Each path below is one point turned by a fixed rotation once a step. After each direction that follows a path, write how fast that rotation turns it, in deg/step (0 if it stays still).
Each turn is a multiple of 5 degrees from 10 to 175, or 0.
Each row of a path follows its step; steps can be skipped.

step 6: -16  6  1  4  2  -16  4  -4  7  -7  10  -21  9  10  6  -5  2  -3  -10  -24  7  2  7  -14  -2  -8  1  -13  9  11  -11  2  -2  -15  -22  -4  -5  2  0  8  2  1  6  -12  -8  -2  -1  -4  -4  -5  -9  -5  -18  10
step 12: -1  -5  -10  4  -7  21  2  24  -6  9  11  2  -2  -2  12  5  1  -8  12  5  -1  -19  18  -19  -3  8  2  -13  0  1  -5  -12  4  6  5  -21  9  -14  -2  -1  -6  0  4  -4  2  -10  -6  3  6  -4  13  -8  1  9
step 26: -12  6  6  -4  3  3  -13  -1  14  -12  -7  -16  9  10  -3  -9  0  -6  1  -9  -4  16  -2  -13  4  3  -12  -18  15  5  -8  -4  -6  4  -20  1  3  -7  10  8  3  10  13  -8  9  10  -17  -15  -8  3  -10  -1  3  -1
step 27: 7  4  10  -13  -6  -11  2  -17  -6  0  7  12  -18  7  -10  1  2  7  1  -15  -1  3  15  7  -8  -14  -4  2  -8  0  -9  8  4  12  -13  5  -4  -1  1  6  -5  3  -1  -12  -12  -1  24  -18  -13  6  3  0  16  4
step 29: -10  4  -7  2  7  14  3  3  3  -6  -10  -3  -1  2  0  21  -13  -17  -6  -17  -7  7  10  -17  -2  -7  -9  3  14  1  3  2  19  -15  -11  -17  -3  -11  4  4  3  4  1  -2  -5  11  -13  6  4  16  -3  10  4  -7
step 30: 9  19  -3  -11  -14  3  -13  -7  -1  4  -12  -8  -1  -6  2  9  -7  6  9  14  -4  -2  1  1  -8  -13  3  9  -8  -3  -2  0  -3  15  -8  5  4  12  -7  5  -9  6  -9  -4  -17  -17  0  -9  -2  20  10  5  13  -19
step 36: 1  -1  27  3  -1  -7  -12  -19  -8  7  -6  -6  4  -2  9  -7  -3  3  -4  -13  -4  2  -2  -2  15  17  3  -11  12  5  -5  -1  1  -8  6  13  -8  7  -9  -5  4  16  4  2  -9  9  11  13  6  5  -12  -6  23  2
step 40: -2  20  -14  3  -1  6  0  -2  -8  6  -17  20  1  5  3  -2  -9  18  12  7  -8  6  -14  -11  -5  6  7  6  1  -3  4  10  0  -1  17  12  5  1  -1  2  5  -6  4  12  2  16  3  -8  -18  4  2  22  -6  1
Directions:
-2  0  -3  2  -5  -1  -2  2  -2  -2  1  1  1  2  1  2  2  -2  2  3  3  -1  -2  0  -2  0  -8  -3  -4  -2  -1  -2  -3  1  4  0  4  1  0  -5  2  -3  -3  -2  -1  0  -1  4  4  0  -2  0  2  2 | 35
0  0  -4  0  2  1  0  1  -2  -1  0  -4  -1  0  3  -4  3  -1  0  -3  1  3  -1  -2  -3  -1  3  1  5  4  0  -7  -1  2  0  1  0  3  -5  -3  -2  -2  1  1  -4  1  2  5  -1  -5  0  -3  1  -1 | 130
2  3  -1  0  -1  -1  3  -1  0  -2  0  4  -1  3  -1  -3  0  8  2  1  2  1  -3  5  -2  -6  2  -1  -2  -2  1  -1  -1  3  -1  1  0  -4  -2  -1  0  3  1  2  -1  5  1  0  4  0  5  1  2  -3 | 110
2  0  0  3  1  -3  -4  -5  0  -2  -5  4  0  2  -3  3  -2  -2  -1  3  4  2  -5  -1  2  4  -1  1  0  2  1  -6  1  1  2  0  0  0  -3  3  0  1  1  2  2  1  5  -2  -1  5  2  -1  -1  1 | 175
0  -1  0  5  -2  -4  1  2  2  0  1  -3  1  4  1  6  0  0  -2  -1  -3  -1  -2  -2  7  0  1  -1  5  0  -2  -1  1  0  -3  4  2  -5  1  2  -3  0  0  -1  -4  2  -4  2  2  1  0  -1  1  0 | 110
-3  -1  3  -2  -6  -1  1  4  -2  3  -2  -3  -5  0  -3  4  -5  -1  4  -2  -1  2  -1  1  1  -2  3  1  1  0  5  0  -4  3  1  -3  3  3  3  -2  0  -2  3  1  0  1  4  -1  1  0  2  0  -3  1 | 145
